(in the rows, 128 means zero)
Each named move below is a turn or a mirror, shown by a few rows before and after it. Which moves, in which order, take the first row of each later pair to the second? The first pair is answered.
move faza:
110 151 153 132 142 148 117 132 113 108 142 |-> 154 121 120 110 111 123 122 123 138 164 115
 95 145 114 112 130 135 148 124 134  76 128 |-> 130 120  89  90 110 113 151 116 151 120 106
108 146  94 100 153  99 122  92 102 173 161 |->  93 157 106 111 160 107 123  93  91 152 172
move zezon:
125 144 110 116 138 145 133 131 137  94 120 |-> 133 141 101 113 135 137 132 127 139 103 115
158 115 136 135  84 109 124 180 148 123 134 |-> 153 117 143 140  83 116 129 181 148 118 136
117 135 127 137 133 144 127 134 128  90 121 |-> 143 125  99 120 124 133 130 122 140 121 106
113 180 106 106 142 138 103 120 116 144 120 |-> 107 184 114 112 142 142 100 126 110 129 127
move fove:
105 155 150 139 152 136 127 126 106 133 153 |-> 155 109 124 118 116 115 133 136 131 173 119
115 132 130 130 131 137 126 119 126 126 128 |-> 128 125 126 125 129 129 127 117 128 139 126
 93 183 104 120 186 117 127  88  99 133 153 |-> 166 114  59  87 128  95 133 105 140 166 100
158  95 164 156  80 130  97 139 160 153 141 |-> 133 111 170 167  92 153  97 146 154  92 152
Pairs:
Between the rows of a pair lie 2 to 3 moves.
129 117 141 139 110 123 127 165 133 128 112 |-> 102 151 144 146 140 133 124 149 117 111 125 -> fove zezon faza
130 169  98 148 165 119 142 102 136 122 140 |-> 123 153 111 154 152 135 146 132 138  78 136 -> faza fove zezon
142  81 159 139 119  80 126 107 111 186 144 |->  92 127 171 158 149 123 128 111  97  79 165 -> fove zezon fove
112 122 122 126 139 143 139 133 121  89 117 |-> 106 141 126 126 151 141 137 119 114 106 132 -> faza fove
147 127  84 111 143 116 129  92 138 154 110 |-> 100 126 170 159 137 137 121 139 110  98 147 -> zezon faza zezon
 78 130 167 146 149 156 129 139 113  75 143 |->  98 120 133 126 135 166 140 147 128  51 118 -> faza fove
145 109 155 116  96  96 131 135 136 165 117 |-> 105 125 187 138 119 106 128 147 113 137 144 -> faza fove faza
151  96 131 124 100 110 131 127 135 176 128 |-> 154 112 101 112 111 112 131 106 138 175 123 -> faza zezon
152  86 104 111 106 107 117 125 134 206 114 |->  97 102 187 156 115 131 105 163 104 151 155 -> zezon fove faza
158  99  78 105 105 140 145 121 161  85 100 |-> 117 161 116 125 168 117 119  68 114 174 161 -> faza fove zezon
153 153 182 146  97 131 103 121 134 207 135 |-> 159 156 158 131  97 126 106 110 136 217 125 -> faza zezon
155 118  78 114 130 131 140 116 149 100  95 |-> 104 150 142 144 161 142 127 118 110  82 143 -> fove faza zezon
162 144  62  93 151 113 129  85 141 167 113 |-> 129 129  98 122 130 166 135 143 138  38 108 -> zezon faza fove
180 122 110 115  96 117 145 102 145 167 113 |-> 176 122  99 112  90 142 151 114 148 106 101 -> fove faza
 91 136 137 134 139 136 129 124 106 109 148 |-> 114 129 103 116 125 144 135 122 123  92 124 -> zezon fove zezon
148 109 123 150 118 126 126 150 126 156 110 |-> 139 112 133 154 117 136 130 162 128 127 109 -> faza fove fove
174  92  98 104 122 133 158 122 189 193 116 |-> 170  90  85  99 118 161 168 135 195 123 104 -> fove faza
131 118  97  81 113 144 144 112 158  97 111 |->  91 166 127  98 156 137 132  87 129 130 153 -> faza zezon fove
146 115  90 113 139 163 141 117 143  91  86 |-> 149 125  83 111 143 160 144 105 142  97  90 -> fove faza fove
113 151 147 137 151 130 127 116 111 132 148 |-> 124 126 161 144 126 131 129 147 117 113 141 -> fove zezon
127 119  94 102 130 118 130 131 121 156 119 |-> 115 139 104 114 141 118 126 123 116 156 132 -> fove fove faza
111 157 104 127 160 146 137 115 126  81 129 |-> 157 115  89 107 121 112 134 116 146 157 106 -> fove faza fove
106 131 143 135 139 137 138 133 119  80 142 |-> 152  92 119 114 103 124 139 138 145 113 111 -> fove fove
160 115 140 135 113 154 109 136 153 112 130 |-> 154 133 122 126 123 156 109 123 153 102 131 -> fove zezon fove
150  88 164 145  89 107 146 192 153 105 132 |-> 121 117 174 158 117 126 143 187 138  64 153 -> faza zezon faza
169 123 147 150 148 113 142 114 138 184 123 |-> 176  93 160 158 122 125 145 143 144 153 110 -> zezon fove
 85 164 114 123 158 141 130 105 107 100 130 |-> 136 115 113 108 111 100 132 113 125 192 109 -> fove zezon faza
106 143 152 132 165 152 125 117 148 104 150 |-> 112 129 173 139 146 151 127 132 150 107 157 -> faza zezon
